In the data rows, zero lies at 4.5, halfway between 4 and 5.
In each game, the first row plays the second. By how much does the first row win? 20 means about a draw, 40 a big win and 0 a big loss. Wins can go round in a circle. Each row has two weighted sums of its numbers, A and B, taken from their middle values. A row wins by its A times the other's B, less its B times the other's A.
(4 4 4 4 8 3 5 5 7 1 1 6 5 4 5 6 3 5 5 2 6)
(3 4 5 4 3 5 4 5 4 4 6 4 5 5 2 3 6 5 4 6 5) >> 8
(5 5 4 5 4 5 4 5 4 5 6 4 4 5 5 4 4 4 4 4 4)
(5 4 4 3 6 5 4 3 3 4 2 6 4 4 5 7 6 6 7 4 5) >> 22
(5 5 4 5 5 5 5 4 4 5 4 5 4 4 5 5 5 5 5 5 4)
(7 2 3 4 5 4 3 6 3 6 2 6 3 4 7 7 5 5 5 2 4) >> 20
(3 5 5 2 9 4 4 3 5 1 0 6 6 3 6 7 5 6 8 2 7)
(3 5 6 3 4 5 4 4 5 4 5 4 6 4 3 5 6 5 5 4 6) >> 21
(6 4 5 5 4 4 3 5 3 7 6 4 3 5 5 5 5 6 3 4 4)
(3 5 6 4 4 5 3 5 3 5 5 5 6 5 2 4 6 5 5 4 6) >> 9
(4 6 1 5 9 5 9 3 8 3 3 6 3 2 6 4 2 2 4 5 3)
(8 4 2 7 2 4 5 7 4 7 6 4 1 4 6 3 2 4 1 4 2) >> 31
(4 5 6 4 3 4 4 4 4 6 6 3 5 5 4 4 5 5 4 6 4)
(3 6 5 4 4 5 6 3 4 6 5 5 5 4 4 3 4 4 4 6 4) >> 21
(3 4 5 4 5 5 4 3 4 4 3 5 6 5 3 5 6 5 6 4 6)
(5 6 2 7 7 4 8 4 9 2 3 5 3 3 7 3 1 2 3 6 3) >> 21
(6 4 4 4 2 5 4 6 4 5 7 3 4 5 4 5 5 5 3 5 4)
(5 4 6 4 4 5 3 5 4 4 4 4 5 4 4 4 5 5 4 3 5) >> 19
(3 5 6 3 3 5 4 5 4 5 5 5 6 5 2 4 6 5 6 6 6)
(3 4 6 3 5 5 4 4 4 4 5 5 6 4 2 4 6 5 5 4 6) >> 32
(4 4 6 3 4 6 3 4 3 4 3 4 5 5 4 5 6 6 7 5 6)
(5 4 5 3 5 4 3 5 4 5 4 3 6 5 4 5 5 4 5 4 5) >> 39
(3 7 4 5 5 5 5 3 5 4 5 4 5 3 5 5 4 4 6 5 4)
(8 5 0 9 3 4 9 5 7 6 7 3 0 5 8 2 0 2 0 8 0) >> 19
(4 4 5 3 6 4 5 3 6 3 3 4 6 5 3 4 5 4 6 4 6)
(4 5 4 5 4 5 5 5 4 5 5 4 5 5 4 3 4 4 3 5 4) >> 27
(3 5 5 3 8 5 5 4 5 2 0 6 6 3 6 7 6 5 8 3 7)
(2 5 5 4 4 5 4 4 5 5 5 5 6 5 2 4 5 4 6 6 5) >> 28
(4 5 6 3 3 6 5 5 3 4 6 4 6 5 3 4 6 4 5 6 5)
(5 4 5 3 4 4 4 4 4 6 5 4 5 4 4 5 5 5 5 4 5) >> 29
(5 3 5 4 5 4 3 6 4 4 4 5 4 4 6 7 4 5 5 2 5)
(4 5 5 4 3 5 5 4 4 4 6 4 6 5 3 3 4 4 4 5 5) >> 14
(5 4 5 4 6 4 4 5 4 3 2 5 5 4 5 6 5 5 5 2 6)
(8 2 3 6 5 1 3 8 5 5 4 3 1 5 8 6 3 5 1 1 2) >> 19
(3 5 5 5 3 5 5 4 3 5 5 4 5 5 4 3 5 5 4 7 4)
(4 5 4 5 4 5 6 3 5 5 6 4 4 5 4 4 5 4 4 7 4) >> 22
(5 4 4 4 6 4 4 5 5 4 3 5 4 4 5 6 5 5 5 2 5)
(4 5 5 4 4 4 2 5 5 5 6 4 6 5 3 5 5 5 5 4 5) >> 17
(4 4 6 4 3 5 4 4 4 5 7 5 5 5 3 3 5 3 5 6 5)
(4 6 4 4 5 5 6 3 5 5 4 6 4 4 5 5 6 5 6 5 4) >> 26
(4 4 6 4 4 4 3 4 4 4 4 5 6 4 3 4 5 6 5 4 6)
(8 3 2 6 3 3 4 6 5 6 6 3 1 5 6 5 2 5 2 3 3) >> 18
(5 4 4 5 5 5 5 4 4 5 4 5 4 4 4 5 5 4 6 5 4)
(5 3 4 4 6 5 3 6 5 5 3 5 4 4 6 6 5 6 5 3 5) >> 22
(3 5 6 2 4 4 3 4 3 4 4 5 7 5 3 4 6 5 6 4 6)
(3 7 3 5 8 5 8 3 8 2 2 5 5 3 5 4 2 4 4 6 4) >> 24
(3 4 7 3 4 5 3 4 3 4 4 4 6 5 2 4 6 5 7 4 6)
(5 4 4 4 5 4 4 4 3 5 4 5 4 5 5 7 6 6 6 4 5) >> 21
(4 4 7 4 5 5 2 5 4 5 5 3 5 5 4 6 6 5 5 3 6)
(3 5 6 4 4 5 4 4 4 4 5 5 6 5 3 3 5 4 5 5 5) >> 21
(3 7 3 4 6 5 7 2 4 4 3 7 4 4 5 5 5 3 7 7 4)
(6 4 4 3 6 4 4 5 3 5 2 5 3 4 7 8 6 7 6 3 4) >> 24
(4 5 5 4 3 4 5 4 3 6 5 4 4 6 4 4 6 5 5 6 4)
(3 5 4 5 3 5 5 4 3 5 6 4 5 5 3 4 5 4 4 7 5) >> 22
(4 4 5 5 3 4 3 5 4 4 6 4 5 5 3 4 5 5 4 4 5)
(5 6 5 3 5 5 4 5 5 4 4 5 6 4 3 4 5 6 5 3 6) >> 31
(5 4 6 4 3 4 3 5 4 4 6 4 5 5 4 4 5 4 4 4 5)
(3 4 6 3 3 5 4 4 3 4 4 5 6 5 3 4 6 4 6 6 6) >> 21
(3 4 6 3 6 4 4 4 3 4 2 4 5 4 4 6 7 6 7 3 6)
(5 3 6 4 6 4 4 5 4 4 4 5 6 4 4 5 3 5 4 3 6) >> 16
(3 4 6 4 4 4 3 5 2 6 7 4 5 5 3 5 6 5 5 4 6)
(3 4 6 3 6 4 3 4 4 3 3 5 7 5 3 7 7 5 7 3 7) >> 3
(4 3 5 4 5 4 2 5 3 3 4 5 5 4 4 6 6 5 6 2 6)
(5 5 4 2 9 4 6 3 4 3 0 8 4 3 8 8 6 6 8 3 5) >> 15
(4 6 4 6 3 5 6 4 6 5 6 4 4 5 4 2 3 3 3 8 3)
(3 4 5 5 3 6 4 4 4 5 6 4 5 5 3 3 5 5 5 6 5) >> 14
(4 4 6 3 4 4 4 4 3 5 4 4 5 5 6 5 6 5 6 4 5)
(6 3 5 3 6 4 2 5 4 4 2 4 5 4 6 6 6 6 6 2 5) >> 33
(9 6 0 9 1 3 8 6 8 7 8 3 0 5 8 1 0 3 0 8 0)
(6 4 3 7 4 5 5 5 5 5 6 4 4 4 5 3 2 3 2 5 3) >> 13
(7 4 2 7 4 3 5 7 8 4 6 3 2 5 7 3 1 4 1 3 2)
(7 5 1 6 6 4 7 4 4 5 3 6 1 4 8 5 3 4 4 5 3) >> 17
(4 5 4 5 2 5 5 4 4 6 7 4 4 5 4 4 3 4 4 5 4)
(4 4 5 4 4 6 4 4 3 5 5 6 5 5 3 5 6 5 5 5 5) >> 8
(5 5 5 5 4 4 4 5 5 3 4 4 5 4 4 4 4 4 4 4 5)
(2 4 6 4 4 4 3 4 4 6 6 4 5 5 3 5 7 6 6 4 6) >> 11
(3 5 6 4 3 5 5 4 4 6 6 4 5 4 3 3 5 4 5 6 4)
(4 4 5 2 5 5 3 5 4 4 4 4 6 5 4 5 6 4 5 3 6) >> 22
(7 6 0 9 3 5 9 4 8 7 6 4 0 5 8 2 0 2 0 8 0)
(5 6 3 4 9 4 6 4 7 1 0 6 4 2 7 7 4 4 7 2 5) >> 33
(4 4 6 4 4 5 2 5 3 5 4 4 6 4 4 5 5 6 5 4 6)
(3 5 5 3 4 5 4 3 4 4 4 5 6 5 4 4 6 5 6 5 6) >> 25
(5 6 4 5 4 6 6 4 5 5 4 4 4 4 5 5 5 4 5 6 4)
(4 4 5 5 2 5 6 4 4 6 8 4 5 5 4 3 4 4 4 6 4) >> 8
(5 4 6 4 4 4 2 4 4 4 5 5 6 4 4 6 5 5 6 4 6)
(4 5 4 5 3 5 6 5 5 5 6 5 4 5 3 3 4 4 4 6 5) >> 19
(9 3 1 6 5 3 4 6 4 6 4 4 1 5 9 6 4 6 4 3 2)
(4 4 6 4 3 5 3 4 4 5 6 5 5 5 3 5 5 5 4 5 5) >> 19
(3 4 6 4 4 4 3 4 4 5 5 4 6 5 4 5 6 4 5 4 6)
(8 4 4 5 5 4 2 6 5 5 4 4 4 4 6 6 4 6 3 3 4) >> 10
(4 6 2 5 7 5 9 2 5 3 3 6 2 4 7 5 4 4 5 5 3)
(3 5 4 4 6 5 6 3 5 4 3 5 5 4 5 6 5 4 6 5 5) >> 19
(3 6 6 5 6 6 6 3 5 3 4 5 6 3 4 5 5 3 6 5 5)
(4 5 4 5 3 5 5 4 4 5 6 5 4 5 4 4 5 5 4 6 4) >> 22
(2 4 6 3 5 4 4 4 4 3 4 5 7 4 4 5 6 5 7 4 7)
(6 3 4 2 9 3 3 6 6 1 0 5 4 2 8 9 5 5 6 0 7) >> 21
(9 5 0 9 4 3 9 6 8 6 6 3 0 4 9 3 0 1 0 6 0)
(4 5 6 3 5 5 3 5 3 4 4 4 6 5 4 5 6 6 6 4 6) >> 21
(7 6 1 6 4 5 8 3 4 7 5 5 2 5 7 5 4 4 4 7 2)
(5 4 4 3 4 4 5 3 4 5 4 5 4 4 5 6 5 5 5 5 5) >> 24
(3 5 5 4 4 5 6 4 5 5 4 4 5 5 3 4 4 3 4 6 6)
(6 4 2 8 3 4 6 5 6 6 6 3 2 4 5 2 1 3 1 6 1) >> 22
(2 7 3 6 5 6 9 3 7 4 5 4 4 4 6 2 2 3 4 7 3)
(3 5 6 4 3 5 4 3 4 5 6 4 6 5 3 4 5 4 5 6 6) >> 8
(3 7 2 6 4 6 9 2 6 3 5 6 4 5 4 3 3 3 4 9 3)
(3 5 6 4 3 5 3 4 3 4 6 4 6 5 3 4 5 5 5 4 6) >> 12
(5 4 4 6 3 4 4 4 5 5 6 4 4 5 4 4 3 4 4 5 4)
(3 4 7 4 4 5 4 4 4 3 5 5 6 5 3 5 6 4 6 5 6) >> 25
(6 4 3 6 4 4 6 6 6 6 6 3 3 5 6 3 2 4 2 5 2)
(5 6 1 6 8 5 9 3 7 3 3 6 1 2 8 6 2 3 4 6 2) >> 29
(4 5 5 5 4 5 5 4 6 4 5 4 4 5 3 4 4 3 4 6 4)
(4 4 6 4 3 4 5 5 4 5 6 3 6 6 2 3 5 5 4 5 5) >> 28
(4 5 5 5 3 5 5 4 3 5 6 5 6 5 4 4 6 5 5 6 5)
(3 6 6 3 4 5 5 3 3 5 4 5 6 4 4 5 6 6 5 5 5) >> 18
(6 4 6 3 5 4 3 5 3 4 3 5 5 5 5 7 5 6 5 3 5)
(9 3 1 7 3 3 4 7 6 7 6 2 1 5 8 4 1 4 0 3 1) >> 32
(2 6 4 4 5 5 6 3 5 3 4 5 5 3 4 4 5 3 5 5 5)
(5 3 5 5 3 4 3 7 3 6 5 4 5 4 5 5 5 4 4 4 5) >> 25
(3 4 4 5 5 5 5 5 7 4 4 5 5 5 5 3 3 5 4 5 5)
(6 4 5 5 3 4 4 5 5 5 5 4 5 5 5 5 4 5 3 4 4) >> 18
(5 5 4 4 4 4 3 5 3 5 5 4 4 4 5 6 6 5 5 5 5)
(8 5 0 9 4 4 9 6 7 6 7 3 0 4 8 3 0 2 0 7 0) >> 23
(7 3 5 4 5 4 3 5 3 6 4 4 4 5 5 5 5 6 4 4 5)
(6 3 4 2 9 4 3 4 3 4 1 6 4 3 8 8 7 7 9 1 6) >> 37
(5 3 5 1 9 4 2 5 3 2 0 6 5 3 7 9 7 6 8 1 7)
(4 5 5 5 3 4 6 5 5 5 6 4 5 5 3 4 4 4 4 6 4) >> 16
(9 3 1 7 5 3 4 7 5 6 4 4 1 5 9 6 4 4 3 2 1)
(4 3 6 3 7 4 2 5 4 3 2 6 5 4 5 6 5 5 6 1 6) >> 16
(2 5 6 2 5 5 5 4 4 4 5 5 6 5 3 3 6 4 6 5 5)
(4 3 5 4 4 4 3 6 3 4 5 4 5 5 4 4 5 6 5 4 5) >> 21
(7 3 3 3 9 4 4 6 5 2 0 6 3 3 9 9 5 7 7 0 6)
(3 5 5 3 4 6 4 3 4 4 5 5 6 4 2 4 7 5 6 5 6) >> 21
(4 4 6 4 4 4 2 5 4 5 6 4 6 4 3 4 7 5 5 4 5)
(4 5 4 6 4 4 5 3 5 4 5 5 5 5 3 4 3 4 3 6 4) >> 34
(4 4 5 3 5 4 3 4 4 4 4 5 5 5 4 5 4 5 6 4 6)
(3 5 6 4 3 5 5 4 3 5 5 5 5 6 3 3 5 5 5 6 5) >> 28
(3 4 6 4 4 5 4 4 3 6 5 5 5 5 3 4 6 5 6 5 6)
(5 4 5 4 2 4 4 4 4 6 6 4 4 5 4 4 4 5 4 5 4) >> 22
(9 2 4 3 7 3 1 6 3 5 1 4 2 3 8 8 6 6 6 0 4)
(9 3 1 7 7 3 4 7 6 5 3 4 0 4 9 5 2 5 2 2 1) >> 23
(3 5 6 5 3 5 4 3 4 5 6 5 5 5 4 5 5 5 5 6 4)
(5 4 6 3 4 4 2 5 4 4 3 5 6 4 4 6 6 6 5 3 6) >> 27
(5 7 2 4 6 5 8 3 5 5 3 6 3 3 6 6 5 4 5 7 3)
(8 2 4 2 9 3 2 6 4 4 0 5 4 3 8 9 6 7 7 0 6) >> 34
(3 5 4 5 4 5 5 4 4 5 5 4 5 5 3 3 5 4 4 6 4)
(6 3 4 4 3 5 4 5 4 5 6 3 4 6 5 4 5 5 3 4 4) >> 22
(2 4 6 4 4 4 3 4 3 5 5 3 5 5 3 5 5 4 5 4 5)
(6 3 5 4 4 4 2 6 4 5 5 5 4 4 5 5 4 5 4 3 4) >> 15
(5 3 2 6 8 4 6 5 9 2 2 5 4 3 7 4 1 4 3 3 4)
(5 4 5 5 2 4 4 5 3 6 5 4 3 5 4 3 5 4 4 5 4) >> 37
(4 3 5 3 6 3 2 5 4 3 3 4 5 4 4 6 6 6 5 2 7)
(4 4 5 4 3 4 4 5 4 5 6 4 5 5 3 4 4 4 4 5 4) >> 21
(4 4 6 5 3 5 4 4 4 5 6 4 5 5 3 4 4 5 5 5 5)
(3 5 5 4 4 5 6 3 4 4 5 5 5 5 4 3 6 4 5 6 5) >> 31
(3 5 6 3 5 5 4 4 4 4 3 5 6 5 3 6 6 5 7 4 6)
(3 5 6 5 3 5 4 5 4 5 6 5 5 6 3 3 5 4 4 6 5) >> 18
(5 5 4 7 3 5 6 5 5 5 7 4 4 5 4 3 3 3 2 7 3)
(6 4 2 4 9 3 5 5 4 3 0 6 2 3 8 8 5 6 5 1 4) >> 23
(5 5 4 2 9 5 6 4 4 2 0 7 4 2 7 8 6 5 8 3 6)
(4 4 6 3 4 5 3 4 4 5 4 5 6 5 4 4 7 5 6 5 5) >> 22
(3 4 7 4 3 6 4 4 4 5 6 5 7 6 3 3 5 5 6 6 6)
(3 3 6 4 3 4 2 4 3 5 5 4 5 6 3 5 7 6 6 4 6) >> 30
(5 6 4 5 3 5 6 4 5 5 6 3 4 5 4 4 5 4 3 6 3)
(9 3 2 7 3 2 4 7 4 6 6 3 1 6 7 5 2 4 1 3 1) >> 30
(3 5 4 5 6 4 5 5 6 3 4 5 5 4 5 5 4 5 4 4 5)
(4 4 6 3 6 4 1 5 3 3 3 4 6 5 5 5 6 6 6 2 6) >> 20
(5 4 5 4 4 4 1 5 4 5 4 3 5 5 5 5 5 5 4 4 4)
(4 5 6 3 5 5 4 3 4 4 3 5 4 4 4 6 6 6 7 4 5) >> 10
(4 5 5 3 5 6 4 4 3 4 4 5 5 4 4 5 6 5 6 5 6)
(4 5 5 1 8 4 4 4 4 3 1 7 5 3 5 8 8 6 8 3 7) >> 17
(4 5 6 5 2 5 5 5 4 4 7 3 7 5 2 4 4 4 4 6 5)
(3 8 1 7 7 5 9 3 7 3 4 5 2 5 7 4 3 2 4 7 3) >> 15
(6 5 4 6 3 4 4 5 5 5 7 4 3 5 4 3 3 4 2 5 3)
(3 4 7 4 4 5 4 5 4 4 5 5 7 5 3 4 5 4 5 4 6) >> 23
(4 4 6 5 3 4 3 5 5 5 5 5 6 4 3 3 3 4 4 5 5)
(2 5 5 3 8 5 6 4 6 2 2 6 5 3 5 6 6 5 7 4 6) >> 22
(3 4 5 4 3 5 4 3 4 5 6 4 6 4 3 3 5 5 4 6 5)
(4 4 6 4 4 5 2 4 4 4 5 4 6 5 2 5 5 4 5 4 5) >> 13
(4 5 6 4 3 5 3 4 4 5 6 4 6 5 3 4 5 5 5 4 5)
(8 3 2 6 5 3 5 8 7 4 5 3 2 4 8 4 1 3 2 3 2) >> 17
(4 5 6 2 4 6 3 4 5 3 4 5 6 4 3 5 6 5 6 4 6)
(3 5 5 4 3 4 4 3 5 4 6 5 6 5 3 4 6 6 5 6 5) >> 12
(4 6 4 3 6 5 5 3 5 4 3 5 6 3 5 6 5 5 6 5 5)
(2 5 6 4 4 6 3 3 4 5 5 4 6 5 2 4 6 5 5 6 6) >> 22
(3 5 5 5 4 5 4 5 4 5 5 3 6 4 3 3 5 4 5 6 5)
(8 3 1 9 4 3 5 7 7 3 7 3 1 4 7 3 0 4 0 3 0) >> 19
(3 4 5 2 9 5 3 4 4 2 1 6 6 3 6 8 7 6 8 0 8)
(5 5 3 2 9 4 5 4 6 1 0 6 5 2 7 8 5 6 7 1 7) >> 16
(3 5 5 4 5 6 5 2 4 5 5 5 6 5 4 4 6 5 7 6 5)
(3 5 5 4 5 5 4 4 3 5 5 6 5 5 3 5 5 6 6 6 5) >> 13
(4 5 5 4 3 5 5 4 3 5 4 5 6 5 3 4 6 4 5 5 5)
(3 5 6 4 4 6 4 4 4 4 5 5 6 6 3 4 5 4 5 5 6) >> 22
(5 3 5 4 3 4 2 5 3 5 6 4 5 5 4 4 5 4 4 5 5)
(4 4 5 5 3 4 5 4 4 5 6 4 5 6 3 4 5 3 5 6 5) >> 20
(3 5 6 3 4 5 3 5 4 4 5 4 6 5 3 3 6 5 5 5 5)
(3 5 6 3 4 5 4 4 4 4 3 5 6 4 3 4 5 5 6 4 6) >> 9
(4 5 6 4 4 6 2 5 3 5 5 4 5 4 4 4 6 4 5 5 6)
(3 5 6 3 3 5 4 4 4 6 6 4 7 5 2 4 6 4 5 6 7) >> 20
(9 3 0 7 6 2 5 6 6 6 4 4 0 4 9 5 2 4 2 3 1)
(4 4 5 5 7 4 3 5 6 4 3 4 5 4 5 5 4 5 5 3 5) >> 16
(5 4 4 4 5 5 5 3 4 6 3 5 4 4 5 5 5 6 6 4 4)
(5 4 5 4 5 3 3 6 4 4 3 5 4 4 6 6 5 6 5 2 5) >> 28
(3 3 6 3 4 5 4 5 5 4 5 4 6 5 3 4 6 4 5 4 5)
(7 4 3 3 7 4 4 5 5 4 1 7 3 3 8 8 6 6 6 2 4) >> 18
(4 4 6 4 5 5 3 5 4 5 4 4 5 4 4 5 5 5 5 3 5)
(6 4 2 6 6 4 6 7 9 3 4 4 3 3 7 3 1 3 2 2 3) >> 22
(4 5 4 2 8 6 6 3 4 2 1 7 6 2 6 7 7 6 8 4 6)
(4 5 5 4 3 6 5 4 3 6 5 4 5 5 4 3 5 3 4 7 5) >> 18
(3 5 6 3 3 5 4 3 3 5 5 5 6 5 3 3 6 4 5 6 5)
(5 5 3 6 4 5 6 5 6 4 6 3 3 5 5 3 2 3 2 5 3) >> 14
(6 6 1 9 4 4 9 5 9 5 7 3 1 4 6 1 0 2 0 7 0)
(4 5 5 3 3 4 3 5 3 5 6 5 6 5 3 5 7 4 6 5 6) >> 25
(3 6 3 6 4 6 7 3 5 5 5 4 4 5 4 4 4 4 4 7 3)
(3 6 6 3 4 5 4 3 4 4 6 4 6 5 3 3 6 4 5 6 5) >> 21
(5 5 5 4 5 5 4 5 5 3 4 5 5 5 4 5 5 4 5 5 5)
(3 4 7 3 4 5 3 5 4 4 5 4 6 5 4 5 5 5 5 4 6) >> 27
(3 4 7 3 4 5 4 5 4 5 5 4 6 5 3 5 6 5 5 4 6)
(4 5 4 5 5 5 5 4 6 4 4 4 4 5 3 3 4 3 4 6 4) >> 14
(5 5 3 6 2 5 6 5 5 6 8 4 4 6 4 3 2 3 2 7 2)
(4 3 6 4 5 5 3 5 4 5 4 5 5 4 4 6 7 5 6 3 6) >> 19
(3 5 6 2 5 5 4 4 3 5 4 5 6 5 3 5 6 5 7 5 6)
(4 3 5 1 9 3 4 5 4 2 0 6 5 2 7 9 7 7 9 1 7) >> 14
(3 6 5 5 4 6 6 4 6 4 6 4 5 5 4 3 4 3 5 7 4)
(4 4 5 3 3 4 4 5 3 6 4 3 5 5 3 3 5 5 5 5 5) >> 20
(3 4 6 5 4 5 5 4 4 3 5 5 6 5 3 4 5 5 6 5 6)
(4 6 4 5 4 5 7 4 6 4 5 6 5 4 4 3 4 3 4 7 4) >> 26
(3 6 6 5 6 5 5 3 5 3 4 4 5 4 3 4 5 4 5 5 6)
(4 5 4 6 6 5 6 5 6 4 2 5 4 4 4 5 4 4 5 4 4) >> 16
(5 4 4 4 4 4 4 6 6 4 4 3 5 5 5 4 4 5 4 4 5)
(3 5 6 5 4 5 5 2 5 5 5 4 6 5 3 4 5 4 5 6 5) >> 20
(4 4 5 4 6 4 3 6 6 3 3 4 5 5 5 5 4 6 5 3 5)
(6 4 5 7 3 4 4 7 5 4 5 3 4 5 6 4 3 4 2 4 4) >> 15
(4 4 6 3 5 4 2 4 4 5 4 5 5 5 4 5 6 5 5 4 6)
(4 4 6 4 5 5 3 4 3 4 4 4 6 4 4 5 6 6 6 3 7) >> 23
(5 7 0 9 3 6 9 3 7 6 7 5 2 4 6 2 1 1 1 9 1)
(3 4 7 4 4 5 4 4 3 5 5 4 6 5 2 4 5 5 5 5 6) >> 6
(3 4 6 4 2 5 4 5 3 4 6 4 6 6 3 3 5 5 4 5 4)
(5 4 5 3 7 4 2 4 4 4 2 5 5 4 5 7 6 6 6 2 7) >> 20
(4 6 4 6 3 5 6 4 4 6 6 4 4 5 4 4 5 4 4 7 3)
(6 2 4 2 9 3 2 5 4 3 0 7 4 2 8 9 6 8 7 0 7) >> 16
(2 6 6 3 4 6 4 4 4 5 5 5 7 4 3 4 5 5 6 6 5)
(5 4 4 2 9 4 5 3 4 2 0 7 5 3 7 9 6 6 8 1 7) >> 27
(4 4 5 3 6 5 3 3 4 4 3 5 5 5 4 6 6 5 6 3 6)
(4 4 6 3 5 4 3 5 3 4 3 4 5 5 3 5 6 5 6 3 6) >> 14
(6 8 0 9 3 5 9 5 9 5 8 4 1 5 6 2 0 1 0 9 0)
(4 3 4 5 6 4 4 6 5 4 5 4 4 4 5 4 3 5 4 4 4) >> 28
(2 5 6 4 4 4 4 4 3 4 5 4 7 4 3 4 6 5 5 5 6)
(2 5 5 5 4 5 5 4 6 4 5 4 6 5 4 4 5 3 4 6 5) >> 20
(3 4 6 4 4 5 4 4 4 4 4 4 6 5 3 5 6 6 5 5 6)
(3 5 6 4 4 5 4 3 3 4 6 4 6 5 3 4 6 5 5 6 5) >> 22
(5 4 4 2 8 4 4 4 3 4 1 6 4 3 7 8 7 7 7 2 6)
(8 3 3 5 6 3 3 6 3 6 3 5 2 4 8 7 5 6 5 1 4) >> 19
(8 5 1 9 2 3 7 8 6 7 8 3 1 5 7 2 0 3 0 7 0)
(3 5 4 6 4 4 6 3 7 3 6 4 4 5 4 2 2 3 3 7 3) >> 13
(8 4 0 7 6 5 8 4 5 5 4 5 0 3 8 5 2 3 3 6 1)
(5 4 4 2 7 4 3 5 4 4 2 5 6 4 5 7 6 5 6 2 6) >> 3
(4 4 4 5 3 4 5 5 5 5 6 4 4 4 4 4 4 4 4 6 4)
(4 3 6 3 4 4 3 4 3 5 5 5 6 6 3 4 6 5 5 4 5) >> 21
(6 4 3 6 4 4 6 6 6 4 5 3 3 4 5 3 3 3 3 5 3)
(8 3 2 5 6 3 3 5 3 6 3 4 2 4 8 7 5 6 4 1 3) >> 19
(2 5 5 5 3 5 5 3 4 5 5 4 5 5 2 3 5 4 5 6 5)
(3 5 6 3 4 4 4 4 4 4 4 4 6 4 2 4 6 5 5 4 5) >> 37
(4 4 5 4 6 6 6 4 5 2 3 5 5 4 4 5 5 3 6 5 5)
(6 4 4 7 4 4 5 6 7 5 6 3 4 6 5 3 3 4 3 5 3) >> 29
(4 5 4 5 3 4 5 3 4 5 6 4 5 5 3 4 5 4 4 6 4)
(3 5 6 3 5 5 4 3 4 4 3 5 6 4 4 6 6 5 7 4 7) >> 17
(4 5 5 6 3 5 6 4 5 6 6 4 5 5 3 3 4 4 3 7 4)
(6 4 3 6 3 4 7 5 6 5 6 4 3 4 5 4 3 4 3 5 2) >> 16
(8 5 1 5 8 3 6 6 5 4 1 5 1 3 8 6 3 5 3 2 3)
(6 3 5 3 5 4 4 6 4 4 3 5 4 4 6 6 5 5 5 2 4) >> 18
(6 5 4 6 2 4 4 6 5 5 7 3 3 6 5 3 3 5 3 5 3)
(3 4 6 4 4 5 4 3 4 5 5 4 5 5 2 4 6 5 5 4 5) >> 17
(6 6 3 7 3 4 6 5 6 5 6 5 3 6 5 2 2 3 2 5 2)
(2 5 5 4 4 5 4 2 3 4 5 3 6 3 3 5 6 5 5 5 6) >> 21
(4 5 5 5 3 5 4 4 4 6 7 4 6 5 3 3 5 5 4 6 5)
(3 4 6 3 4 4 4 5 4 5 5 4 6 5 3 5 6 5 6 5 6) >> 10
(4 8 3 6 4 6 8 4 7 3 5 4 4 5 4 3 3 2 3 7 3)
(4 4 5 5 3 5 5 4 4 6 6 3 4 5 3 4 5 4 4 6 4) >> 18
(9 3 2 5 9 2 4 8 7 3 2 5 2 3 9 7 3 6 4 0 3)
(9 3 2 8 3 3 4 7 4 7 6 3 1 5 7 4 1 4 1 5 0) >> 30
(4 5 5 5 3 6 4 4 4 6 6 5 5 5 3 3 4 3 5 6 4)
(3 4 6 4 3 5 3 4 4 4 5 5 6 4 2 4 5 6 6 4 6) >> 25
(3 5 5 4 4 5 4 4 5 5 4 5 5 5 4 5 6 4 5 5 5)
(4 5 5 5 5 5 6 4 6 3 5 5 5 4 4 4 4 5 4 5 4) >> 24
(5 4 5 4 4 4 2 6 5 5 4 4 5 4 5 4 5 5 4 3 5)
(5 5 5 5 4 4 4 4 5 4 5 4 5 5 4 3 4 4 4 5 4) >> 23
(3 5 6 3 4 5 4 4 4 4 4 6 6 4 3 4 5 5 5 4 6)
(4 7 2 6 7 5 9 3 7 2 4 6 3 3 7 4 2 2 4 7 3) >> 22
(3 4 6 3 4 4 3 4 2 5 4 5 7 5 3 4 6 5 6 4 6)
(4 4 5 4 3 5 3 4 3 5 5 5 5 4 3 4 6 5 5 5 5) >> 24
(7 3 3 7 3 4 4 6 6 6 7 3 2 5 6 3 1 3 1 4 1)
(3 5 6 4 4 4 4 4 4 4 6 4 6 5 3 4 5 4 5 5 5) >> 16
(4 3 5 4 6 4 3 6 5 4 4 5 6 4 4 5 5 5 5 3 6)
(2 5 7 4 4 5 4 4 3 4 4 4 6 5 4 3 5 5 5 6 5) >> 19
